Each row is where one point has got to under a steady rotation. How many ticks took it there?
The counts run from 0 to 251.
[-0.689, -2.205, -2.672, -0.186, 3.297, -2.112, -0.123, -2.696, -0.255, -3.520, -1.361, 1.152, -1.158, 1.045, 0.266, 1.612, 0.988, 0.501, -1.803, -0.892, 3.621, -0.160, -2.229, 1.632, -0.072, -0.158, -1.497, -0.214, 0.134, 0.856, 1.726, -2.359, -0.913, -0.716, -1.284, 1.627, -0.911, 0.275, -0.280, -1.041, 0.199, -0.631, 2.538, 0.291, -0.549, -0.853, -0.587, 0.568] => 116
[0.289, -1.918, -3.709, -0.826, 1.458, -1.746, -1.267, -0.699, 1.241, 0.576, 1.784, -1.220, 1.078, 1.174, 0.289, 1.220, 2.041, 0.327, 0.525, -0.522, 1.596, 0.393, -0.378, 0.138, -3.711, 0.764, -2.452, 1.542, -0.960, 2.287, -3.155, -1.367, 0.294, 0.583, -1.040, 1.888, 0.182, -0.490, 1.768, -0.758, -1.560, -0.872, 1.682, 0.583, 0.922, -1.371, 0.716, -0.351] => 128
[1.885, -0.890, -4.201, 2.368, 1.791, -2.450, 0.895, -1.502, -0.142, 0.010, -0.276, -0.756, 1.112, 2.159, -0.692, 1.899, 1.553, -0.364, 1.540, -0.862, 1.747, -1.125, 0.417, -0.873, -1.174, -0.044, -2.532, 1.266, 1.379, 1.064, 0.961, 0.866, -0.483, -1.006, 0.067, 1.449, -0.766, -2.714, 1.753, 0.033, 0.323, -1.142, 1.796, 0.457, 0.063, 1.552, -1.717, 0.728] => 108
[0.009, -1.083, -4.726, 0.158, 0.736, -0.087, -0.209, -1.153, -0.614, -0.769, -0.413, -0.839, 1.692, 0.669, -0.409, 2.464, 0.227, -0.996, 1.349, -1.041, 2.534, 1.479, -2.009, 1.645, -1.043, 0.606, -2.851, -2.228, -0.686, 1.440, 3.270, -2.160, -0.689, 0.405, 0.171, 1.141, -2.201, -0.770, -0.070, -0.937, 0.015, -0.706, 0.972, 1.963, 1.220, -1.384, -0.747, -1.097] => 119
[0.130, -2.024, -1.484, -0.860, 2.513, -1.587, -0.051, -0.455, 0.231, 0.541, 1.737, 2.856, -0.107, 3.586, -0.099, 1.121, 2.891, -2.020, -0.153, -0.498, 2.424, -0.556, -0.766, -2.389, -2.506, 3.321, 0.637, 0.203, 0.774, 0.769, -1.450, -1.552, -0.349, 0.631, -1.920, 1.846, 0.814, -1.682, 1.037, -0.812, 0.432, -0.587, 1.313, 0.935, 1.266, -0.833, -0.734, -1.041] => 26
[-1.288, -1.134, -2.185, 0.225, 1.338, 0.112, 0.556, -0.109, -2.582, -1.001, 0.899, -0.679, -1.983, 1.162, 1.480, 1.491, -0.153, -0.094, 0.363, -1.394, 1.541, -1.566, -0.662, 0.412, 0.717, -1.530, -1.878, 0.563, 0.256, 1.325, 1.343, -2.609, 1.593, -0.117, 0.805, 1.638, -0.501, -2.314, -0.599, -3.303, -0.044, -2.277, 0.795, 0.417, 0.193, 1.203, -3.430, 1.395] => 163
[-0.013, -2.661, -2.324, 0.010, 2.321, 0.202, -0.111, -0.754, -0.634, -1.155, -0.755, -0.072, -1.962, 3.312, -1.760, 1.904, 0.437, -0.177, -0.679, -0.286, 2.302, -0.730, -1.586, -0.115, 0.059, 1.462, -1.629, -1.060, 0.772, -0.313, 2.095, -1.774, -0.867, -0.165, 2.318, 2.444, -1.188, -0.491, -0.817, -2.406, 1.280, -0.275, 1.676, 1.751, 0.722, 0.871, -1.858, -1.177] => 19
[1.080, -4.373, -3.087, 3.328, 0.901, -1.961, 0.725, -0.852, 0.038, -0.556, -0.520, -0.731, 0.151, 0.731, -2.096, 1.765, 1.511, -0.800, 0.384, 0.009, 1.663, 0.947, 0.327, -0.154, -2.836, 0.342, -1.119, 1.553, -0.396, -0.188, -0.660, 0.000, -0.275, 0.892, -0.022, 0.823, 0.373, 0.360, 0.837, -0.945, 0.008, -2.742, 3.302, -0.690, 0.560, 2.192, 0.314, -0.233] => 232
[-0.193, -2.426, -1.734, 0.437, 1.877, -0.454, 2.704, 1.286, -2.454, 0.266, 0.573, 3.048, 1.590, 2.316, -0.724, 1.974, 1.920, -2.797, 2.626, -1.723, 0.832, -0.664, 0.495, -0.615, -1.803, 1.486, -1.233, -1.001, 0.754, 0.643, 0.690, -2.002, -0.300, 2.027, -0.961, 0.757, -0.824, -1.862, -0.479, -1.975, -0.363, -2.259, 0.370, 0.339, 0.032, -1.238, -0.677, 0.362] => 170
[-0.492, -1.842, -1.970, 0.878, 3.413, -0.981, 0.946, -2.316, -0.852, -3.096, -1.335, 2.238, -0.693, 1.535, -0.955, 1.463, 1.261, 0.064, -1.352, -1.116, 3.817, -0.046, -1.562, 0.335, 0.036, 1.262, -0.492, -1.100, 1.105, -0.401, 2.584, -1.595, -1.169, -0.460, -0.225, 0.760, -1.285, -0.447, -0.827, -0.882, 0.329, -1.897, 2.577, -0.240, 0.180, 0.211, -0.611, 0.825] => 115
[-2.056, -1.346, -0.170, -0.646, 2.107, 0.012, -0.857, -0.759, -2.333, -0.100, 0.698, 1.114, -1.529, 1.814, 2.119, 0.274, 1.820, 0.081, -2.323, -1.475, 2.068, 0.346, 0.375, -1.451, -0.876, 0.465, -1.378, -1.359, 0.014, 1.905, 1.052, -3.125, 1.684, -0.702, -0.590, 1.451, 0.452, -1.958, -2.155, -2.382, -0.201, -1.748, 1.102, -0.274, 1.720, -0.169, -1.934, 1.497] => 161
[0.448, -2.744, -0.881, 1.392, 0.989, -0.256, -0.037, 0.704, -2.737, 0.921, 0.337, 2.276, 0.458, 2.147, 0.348, 1.558, 2.501, -1.115, 0.555, -0.891, -0.158, 1.014, -0.218, -1.279, -1.237, 1.506, -1.408, -0.732, 0.614, 1.429, 2.424, -0.823, 1.522, 1.475, -0.031, 1.474, -1.220, -1.681, -1.594, -2.374, 0.816, -2.931, 1.582, -0.648, 1.370, 1.027, -2.259, -0.096] => 64
[0.543, -2.787, -2.857, 0.513, 2.397, 0.519, 0.160, -0.652, 0.568, 0.239, 0.717, -1.709, -0.323, 2.125, -1.878, 2.374, 0.593, -1.197, 1.531, -0.389, 1.814, -1.672, -0.797, -0.011, -1.081, 2.069, -2.136, 1.102, 0.098, -1.133, -0.408, -1.867, -0.280, 0.584, 1.294, 2.821, 0.037, -0.895, 0.235, -2.105, -0.696, -1.943, 1.977, 1.734, -0.044, -0.013, -0.452, -1.854] => 125
[-0.333, -3.440, -1.903, -0.119, 0.977, -1.937, -0.485, 0.375, -0.875, -1.072, -0.306, -3.430, -1.395, 2.152, -0.798, 0.558, 0.523, 1.160, -1.551, 0.531, 0.905, 1.522, -0.267, -1.250, -0.604, -1.223, -2.493, 0.584, 0.580, 3.192, -1.482, -2.795, 0.994, -0.605, 0.460, 3.216, 0.872, -0.459, 0.463, -1.629, -0.533, 0.004, 1.436, 0.862, 0.880, 0.165, -1.053, 1.383] => 184
[1.047, -2.227, -2.205, -0.036, 2.628, 0.771, -0.840, -1.687, -1.471, -2.507, -0.375, -1.415, -1.327, 1.696, -1.971, 3.020, -0.294, -1.612, -1.089, -1.897, 2.918, -0.644, -0.069, 1.258, -0.342, 2.005, -0.889, -1.354, -0.103, -1.194, 1.572, -3.088, -0.542, 0.360, 0.216, 0.665, -1.346, -1.224, -0.492, -2.512, -0.376, -1.146, 1.469, 0.762, 0.364, -0.633, 0.032, -1.274] => 221
[-1.301, -3.861, -0.034, 0.926, 1.577, 0.096, 0.311, 0.238, -1.422, -1.582, -0.692, -2.358, -1.885, 2.375, -3.017, 0.620, 0.035, -0.617, -1.426, -0.132, 1.530, 0.680, 0.812, -2.246, -0.306, 1.070, -2.013, -1.145, 0.748, 0.240, -0.129, -3.424, -0.193, -0.779, 1.456, 2.542, 0.738, -0.650, -0.759, -1.976, -0.584, -1.180, 2.197, 0.880, 1.371, 0.765, -0.384, 0.302] => 182
[0.950, -4.155, -0.942, 1.403, 2.125, -1.833, 1.368, -1.161, -1.593, -1.943, -0.598, -0.626, 0.098, 2.442, -2.968, 0.675, 1.872, -1.341, 0.240, 0.174, 0.279, -0.002, 0.910, -1.185, -0.124, -0.185, -0.541, 1.665, 0.984, 0.817, -0.642, -1.767, 0.468, -0.105, -1.130, 2.589, 0.189, -0.864, 0.192, -1.531, -0.555, -1.933, 1.452, -1.207, -1.257, 0.283, -1.075, 2.688] => 87
[1.502, -3.292, -3.570, 0.571, 0.430, 0.453, -0.632, -1.460, -0.402, -0.586, 1.080, -2.399, 1.853, 0.881, -2.963, 1.721, 0.019, -0.578, 0.073, 0.183, 0.551, 1.682, -0.104, 1.275, -0.359, 0.578, -2.037, 0.637, -1.742, 2.204, 1.401, -1.285, 0.372, 1.046, 1.304, 2.399, -0.724, -0.728, -1.035, -2.092, -0.076, -1.812, 1.112, 0.276, 0.220, 0.217, -1.313, 0.566] => 41
[-0.501, -0.821, -2.281, 1.464, 1.982, -1.118, 1.694, -0.540, -1.194, -1.385, 1.510, 3.015, 0.872, 0.714, 0.436, 0.964, -0.367, -0.733, -0.469, -2.100, 3.270, -0.518, -2.068, -0.684, -0.761, 0.039, -0.977, -1.069, 1.422, 0.446, 2.708, -0.940, -0.505, 1.083, -0.247, -0.627, -0.547, -2.845, 1.165, -0.684, 0.861, -1.883, 0.726, 0.687, 1.552, 0.852, -1.936, 2.015] => 113
[1.131, -2.658, -2.434, -0.348, 3.714, -2.030, 0.000, -1.265, -0.415, -0.990, 0.985, -0.017, -0.635, 1.491, -0.397, 0.704, 1.037, 0.772, -2.606, -1.436, 1.781, -0.987, 2.002, 1.659, -2.857, 0.346, -1.185, 1.940, -1.037, 2.007, -2.999, 0.041, -0.920, 0.620, -0.792, 0.304, 0.936, -1.062, 0.724, -2.218, -0.710, -1.049, 2.392, -1.189, -0.794, 0.374, 0.634, -0.138] => 49
[-0.231, -3.151, -1.613, -0.441, 1.560, -1.802, 1.148, 1.260, -1.472, -1.295, 1.345, 3.040, -0.612, 2.991, 0.025, -0.217, 0.439, -0.972, -1.410, -1.190, 0.905, -0.415, -0.639, -1.219, -1.108, -0.092, 0.534, 0.667, 1.627, 3.277, -1.776, -1.027, -0.121, 1.685, -0.474, 1.697, 1.173, -2.415, 1.808, -1.490, 1.180, -0.207, -0.306, 0.567, 0.788, 0.985, -2.347, 2.450] => 190
[-1.451, -2.853, -1.099, 0.444, 1.841, -1.599, -0.292, -1.675, -0.581, -1.786, 1.819, 0.951, -0.779, 1.328, -1.258, 0.346, 0.675, -0.600, -3.100, -1.360, 3.289, 0.532, -0.027, -1.831, -3.051, 0.603, -0.072, 0.081, -0.622, 0.223, -2.018, -2.287, -0.341, 1.140, -1.175, 0.002, 1.548, -0.881, 1.099, -0.177, -0.473, -1.949, 2.015, 0.031, 2.274, 0.761, 0.812, 2.003] => 133
[0.328, -1.035, -1.908, -1.524, 0.791, 0.421, -1.310, 0.993, -1.549, 0.930, 1.618, 0.570, -0.061, 1.918, 2.006, 0.151, 1.256, -2.058, -0.900, -1.251, 0.302, 0.469, 0.384, 0.090, -1.649, 0.804, -0.635, -0.011, -1.151, 5.043, -0.162, -1.542, 0.575, 0.870, -1.950, 0.757, 0.939, -3.166, -0.924, -2.719, 0.894, -0.867, 0.157, 1.134, 1.245, -0.995, -2.300, -0.816] => 246
[-1.092, -3.059, -1.230, -0.258, 2.679, 0.737, -1.289, -2.124, -0.142, -2.805, 1.829, -0.596, -0.866, 0.600, -0.762, -0.216, -1.005, -0.043, -2.944, -0.570, 2.187, 1.053, -1.616, 0.695, 0.252, 1.277, -1.176, 0.620, -0.756, 2.024, 0.205, -3.777, 1.413, 0.160, -1.273, 1.868, 1.696, -0.625, -0.458, -1.850, -0.147, -2.269, 1.712, -0.036, 1.025, -0.117, -0.450, 1.363] => 38
[0.883, -3.104, -3.069, 1.962, 2.088, -1.691, 2.828, -0.198, -1.992, -2.253, 0.330, 1.026, -0.156, 2.349, -2.286, 1.052, 0.016, -2.434, -0.571, -0.812, 1.215, -1.489, -0.292, 0.360, -0.332, 0.120, 0.024, 0.113, 1.458, 1.392, 0.063, -0.308, -2.400, 0.804, 0.330, 0.812, 0.053, -1.684, 1.256, -1.514, 1.664, -0.971, 1.019, 0.862, -0.693, 1.317, -1.820, 1.406] => 192
[0.197, -2.882, -2.307, 0.843, 1.478, -1.466, 2.187, 0.619, -1.581, -1.852, 1.298, 2.018, -0.271, 1.902, -1.275, 0.675, -0.720, -1.770, -0.373, -0.950, 1.074, -1.342, -1.040, -0.870, -0.407, -0.268, -0.142, 0.586, 1.689, 2.315, -1.188, -0.961, -1.661, 1.921, -0.082, 1.075, 0.837, -1.762, 2.294, -2.052, 1.238, -0.389, 0.292, 1.236, -0.015, 1.795, -2.334, 2.378] => 191
[1.439, -3.021, -3.055, 1.845, 2.649, -2.107, 2.206, -1.413, -1.330, -2.570, -0.829, 0.715, -0.124, 2.349, -2.653, 1.471, 0.447, -2.401, -0.935, -0.083, 1.971, -0.276, 0.469, 0.335, -0.745, 0.345, 0.672, 0.426, 1.413, 1.531, 0.670, 0.317, -2.698, 0.170, -0.709, 0.517, -0.007, -0.605, 0.325, -1.157, 1.788, -0.578, 2.064, -0.072, -1.202, 0.205, -0.920, 1.081] => 193
[2.974, -1.792, -1.764, -0.047, 2.563, -1.717, -0.086, -0.724, -0.312, 0.359, -1.426, -2.035, 1.039, 2.834, -1.755, 1.730, 2.195, -1.373, 0.312, -0.959, 0.411, 0.365, 2.765, -1.294, -1.024, 1.141, -2.638, 0.322, 0.510, 2.671, -0.001, -0.720, 0.248, -1.257, -0.861, 1.986, -1.235, -2.914, 0.929, -0.282, -0.339, -0.305, 1.353, -0.594, -0.493, -0.840, -0.305, -0.376] => 3
[-1.280, -2.485, -3.448, 1.425, -1.077, -0.767, 0.674, 0.470, -1.150, 0.623, 1.675, 1.209, 0.779, -0.369, 0.082, 0.249, -0.199, -0.437, -1.524, -0.804, 2.163, 2.541, -0.669, -0.656, -3.814, -0.617, -1.509, -1.418, -1.132, 2.460, -0.167, -0.266, -1.214, 2.072, 0.672, -0.787, 0.496, -1.271, 0.488, -0.894, 1.177, -2.001, 1.286, 1.256, 2.119, 1.456, -1.408, 1.342] => 236
[0.265, -1.336, -3.512, 2.073, 0.626, -1.639, 1.282, -0.752, -0.210, -1.218, -2.089, -0.065, 1.655, 0.825, -1.348, 1.335, 0.424, 1.090, -0.523, -0.489, 2.838, 2.370, -0.687, 0.392, -2.159, -0.987, -3.197, -2.020, 0.850, 1.683, 3.164, -0.060, -1.817, -0.143, 1.582, 0.196, -2.105, -1.203, 0.121, -0.353, 0.688, -0.389, 2.583, 0.547, 1.229, 0.231, -0.591, 0.812] => 13
[-3.187, -0.682, -3.050, -0.102, 0.661, -0.560, 2.196, 1.424, -1.341, 1.047, 0.832, 1.908, 0.371, -0.214, 2.134, 0.785, 0.783, -1.427, 0.369, -1.289, 2.735, 0.513, -0.377, 0.214, -3.808, -0.544, -2.066, -1.850, -0.481, 2.170, -0.711, -1.998, -1.902, 1.280, -0.474, -0.121, 0.348, -1.473, -0.050, -2.221, -0.003, -0.932, 0.702, 1.975, 1.654, -1.703, -0.032, 0.129] => 73
[0.509, -0.991, -4.744, 0.462, 1.131, -1.463, 0.563, -2.381, -0.464, 0.117, 0.255, 1.606, 2.326, 1.152, -1.373, 2.484, 1.187, -0.192, -0.295, -1.610, 2.826, -0.201, 0.303, 0.283, -2.240, -0.037, -1.451, -1.402, -0.618, 0.259, 1.769, -0.300, -1.518, 0.878, 0.693, 0.377, -2.676, -1.546, 0.118, 0.227, -0.793, -1.130, 1.545, 0.025, 0.568, -1.226, -0.713, 1.798] => 215
[0.680, -1.173, -1.789, 1.355, 2.046, 0.120, 1.868, -0.628, -0.817, -0.665, -0.244, 1.167, 1.414, 0.999, -0.784, 0.317, 0.035, -3.261, -0.639, -0.980, 2.228, 1.407, 0.279, 0.052, -0.865, 1.916, -1.785, -3.183, 0.154, 3.026, 2.758, -0.844, -3.150, 0.143, -0.182, -0.263, 0.144, -2.735, -0.105, -0.728, 1.567, -0.089, 0.620, 1.684, 1.490, -0.544, -0.725, -1.117] => 198
[0.437, -2.390, -1.375, 0.973, 3.144, -0.003, 1.233, -1.932, 0.805, -0.396, 1.815, 2.244, 0.437, 3.111, -1.678, 0.738, 1.914, 0.371, -0.419, -1.102, 2.339, -1.882, 0.051, -2.402, -1.571, 1.909, -1.574, 0.685, 0.966, -0.228, 1.324, -0.847, 0.466, 0.262, 0.830, 2.440, -0.281, -1.759, 0.017, -0.840, 0.085, -2.376, 2.312, -0.886, 1.018, 1.041, -1.253, 1.399] => 210
[0.916, -2.606, -4.527, 0.581, 1.066, 1.216, -0.665, -1.505, -0.506, -1.388, 1.480, -2.499, 0.609, -0.048, -1.800, 1.272, -1.250, -0.110, -0.421, -0.515, 1.057, 0.789, -1.459, 2.131, 0.154, -0.596, -2.210, 1.007, -1.357, 2.974, 1.080, -2.126, 0.821, 1.257, 0.667, 1.726, 0.153, -0.727, -0.089, -2.484, -0.014, -1.915, 1.050, 0.967, 0.210, 0.898, -1.846, 0.570] => 40
[1.144, -1.042, -2.494, 1.040, 1.662, -3.849, -0.148, -1.665, -0.212, -0.052, -0.497, 2.047, 1.418, 2.804, 0.314, 1.036, 3.342, 0.357, -0.552, -1.043, 2.073, 1.100, 0.206, -1.944, -2.268, -0.038, -1.410, -0.249, 0.770, 2.193, 1.104, 0.427, -0.004, -0.702, -1.831, 0.750, -1.069, -2.300, 1.178, 1.033, -0.059, -0.660, 1.562, -1.594, 1.098, -0.101, -1.109, 1.910] => 110
[-0.117, -1.145, -4.771, 0.436, 2.510, -2.293, 0.966, -1.894, -0.060, -1.918, 1.479, 0.830, 0.833, 0.726, 0.244, 1.800, 0.345, 1.482, 0.035, -1.379, 3.155, -1.571, -0.910, 1.001, -1.506, -1.554, -2.306, 1.295, 0.173, 1.586, -0.159, -0.500, -0.289, 0.643, 0.654, 1.015, -1.067, -1.160, 1.589, -0.839, -0.944, -1.354, 1.328, 0.153, -0.177, 0.310, -1.257, 2.581] => 213
